In the rows, 100 means zero.
The rows of D fall into several groups, which share some directions, and each row is roughly a mix of its group's hidden directions.
D, 98 rows:
[[97, 126, 135, 80, 95, 84, 96, 77, 92, 86],
[86, 101, 71, 111, 109, 72, 129, 84, 99, 88],
[117, 81, 126, 101, 129, 92, 67, 108, 97, 103],
[104, 110, 113, 126, 89, 137, 115, 80, 89, 115],
[89, 86, 122, 108, 84, 61, 89, 123, 92, 104],
[87, 95, 104, 100, 125, 110, 94, 149, 100, 92],
[68, 73, 92, 90, 92, 106, 125, 76, 112, 94],
[115, 90, 108, 131, 76, 80, 120, 121, 90, 110],
[81, 93, 116, 61, 80, 112, 107, 114, 85, 111],
[111, 129, 89, 77, 105, 101, 60, 95, 112, 95],
[120, 120, 100, 89, 85, 124, 122, 73, 116, 113],
[77, 100, 141, 98, 87, 104, 106, 97, 78, 121],
[107, 117, 91, 139, 118, 117, 106, 71, 97, 103],
[84, 109, 128, 123, 103, 134, 99, 106, 79, 93],
[98, 120, 91, 89, 105, 145, 109, 95, 76, 107],
[89, 123, 81, 79, 121, 93, 74, 94, 126, 92],
[78, 103, 135, 93, 93, 123, 109, 80, 81, 114],
[109, 132, 85, 86, 93, 132, 121, 85, 110, 107],
[87, 120, 71, 102, 74, 123, 126, 108, 94, 94],
[72, 121, 112, 89, 93, 98, 128, 71, 85, 96],
[101, 107, 114, 83, 89, 148, 93, 111, 87, 111],
[106, 117, 83, 128, 113, 117, 95, 121, 67, 103],
[90, 113, 113, 122, 89, 102, 140, 111, 90, 123],
[79, 118, 103, 119, 101, 129, 73, 90, 87, 120],
[93, 109, 84, 101, 114, 123, 75, 116, 63, 93],
[110, 125, 88, 121, 111, 107, 92, 112, 60, 91],
[85, 114, 118, 118, 89, 126, 104, 97, 78, 132],
[81, 82, 122, 75, 106, 83, 113, 83, 102, 128],
[90, 111, 104, 116, 104, 76, 131, 111, 75, 124],
[109, 50, 97, 115, 100, 89, 106, 115, 91, 88],
[110, 78, 102, 72, 103, 118, 67, 76, 95, 106],
[91, 115, 86, 94, 143, 120, 121, 104, 87, 100],
[108, 104, 103, 119, 87, 83, 102, 137, 98, 133],
[77, 76, 97, 101, 102, 97, 82, 137, 82, 84],
[125, 100, 90, 121, 106, 86, 72, 120, 128, 107],
[106, 97, 146, 103, 97, 121, 82, 96, 79, 97],
[112, 76, 106, 101, 83, 95, 126, 107, 101, 140],
[105, 77, 103, 82, 102, 65, 109, 105, 119, 128],
[99, 114, 119, 103, 97, 143, 95, 90, 101, 129],
[106, 105, 104, 90, 95, 118, 145, 88, 125, 109],
[105, 73, 101, 68, 90, 90, 68, 90, 107, 86],
[91, 88, 99, 88, 133, 120, 119, 133, 103, 92],
[113, 95, 70, 121, 94, 68, 97, 126, 102, 92],
[70, 102, 115, 121, 120, 96, 131, 113, 92, 115],
[94, 111, 95, 105, 114, 134, 108, 60, 93, 89],
[63, 92, 121, 86, 111, 100, 129, 88, 102, 115],
[123, 113, 109, 112, 103, 139, 110, 91, 114, 125],
[93, 66, 106, 110, 102, 91, 77, 128, 79, 87],
[99, 64, 121, 92, 95, 128, 107, 126, 92, 99],
[90, 87, 93, 124, 79, 66, 100, 115, 79, 83],
[95, 86, 78, 70, 95, 80, 80, 119, 108, 77],
[134, 88, 81, 103, 79, 94, 112, 112, 113, 128],
[119, 123, 87, 69, 96, 85, 78, 81, 118, 99],
[98, 85, 97, 53, 101, 100, 81, 89, 118, 87],
[115, 115, 68, 110, 113, 124, 129, 86, 98, 97],
[114, 107, 75, 93, 137, 125, 111, 103, 87, 87],
[109, 125, 66, 121, 87, 89, 78, 103, 88, 87],
[87, 62, 107, 116, 85, 114, 119, 97, 103, 74],
[103, 102, 108, 92, 75, 131, 130, 109, 84, 121],
[140, 81, 92, 120, 88, 79, 97, 86, 107, 88],
[77, 98, 105, 108, 101, 109, 71, 131, 70, 99],
[85, 112, 91, 68, 102, 113, 98, 63, 93, 117],
[104, 96, 104, 71, 95, 94, 96, 91, 136, 133],
[117, 128, 85, 92, 91, 133, 80, 83, 87, 102],
[101, 91, 79, 101, 91, 74, 67, 129, 109, 91],
[101, 79, 103, 135, 101, 60, 110, 102, 99, 97],
[111, 105, 128, 75, 88, 100, 81, 89, 134, 104],
[127, 120, 121, 95, 105, 100, 61, 106, 95, 87],
[121, 101, 108, 126, 115, 107, 120, 66, 111, 84],
[84, 89, 120, 66, 96, 69, 102, 121, 97, 106],
[106, 82, 113, 109, 73, 88, 59, 113, 92, 97],
[104, 139, 99, 118, 98, 101, 115, 105, 64, 103],
[73, 118, 111, 121, 108, 117, 104, 99, 78, 70],
[87, 77, 107, 126, 104, 87, 97, 139, 87, 92],
[80, 102, 99, 122, 103, 134, 112, 98, 67, 92],
[124, 92, 83, 132, 101, 70, 97, 109, 113, 84],
[101, 62, 68, 102, 109, 115, 99, 105, 90, 123],
[97, 83, 89, 118, 98, 82, 134, 124, 107, 124],
[86, 121, 102, 80, 123, 94, 103, 116, 98, 139],
[117, 71, 64, 112, 93, 84, 110, 111, 106, 83],
[115, 95, 121, 102, 120, 112, 65, 96, 72, 109],
[100, 93, 96, 124, 103, 99, 62, 80, 112, 72],
[112, 139, 85, 91, 110, 90, 96, 94, 70, 116],
[91, 106, 84, 113, 119, 89, 113, 107, 55, 111],
[88, 115, 113, 119, 141, 84, 105, 90, 87, 118],
[66, 81, 124, 90, 96, 107, 113, 75, 104, 81],
[102, 109, 127, 102, 97, 119, 136, 91, 88, 126],
[112, 72, 122, 104, 86, 77, 115, 117, 125, 110],
[128, 96, 96, 120, 88, 124, 84, 126, 123, 100],
[115, 100, 103, 85, 102, 138, 134, 106, 115, 104],
[102, 124, 78, 115, 89, 66, 103, 98, 128, 92],
[113, 98, 65, 103, 77, 132, 113, 104, 91, 88],
[87, 122, 95, 113, 109, 72, 127, 103, 70, 93],
[77, 104, 73, 108, 115, 81, 96, 131, 96, 79],
[70, 91, 107, 90, 134, 94, 131, 92, 98, 105],
[97, 116, 67, 119, 88, 129, 85, 109, 88, 115],
[90, 121, 63, 118, 110, 91, 117, 83, 80, 93],
[100, 101, 112, 107, 98, 125, 135, 67, 86, 91]]

One row of each group comes first, with its name. Which group is each row after those in?
[110, 136, 110, 87, 93, 127, 79, 81, 92, 106]	(43)
[97, 99, 112, 57, 117, 118, 100, 107, 126, 101]	(46)
[103, 115, 125, 95, 121, 127, 112, 74, 108, 120]	(71)

[114, 114, 72, 128, 125, 97, 79, 95, 118, 99]	(71)
[101, 69, 98, 116, 94, 131, 88, 115, 126, 88]	(43)
[97, 90, 110, 50, 101, 117, 101, 94, 113, 87]	(71)
[114, 132, 65, 116, 98, 103, 103, 105, 75, 93]	(43)
[94, 109, 101, 65, 137, 95, 88, 94, 121, 106]	(71)
[86, 108, 93, 110, 112, 72, 128, 65, 102, 106]	(46)
[83, 128, 88, 100, 72, 82, 113, 87, 126, 104]	(46)
[81, 125, 98, 113, 124, 100, 90, 104, 75, 70]	(43)
[88, 104, 70, 86, 100, 75, 90, 135, 91, 106]	(71)
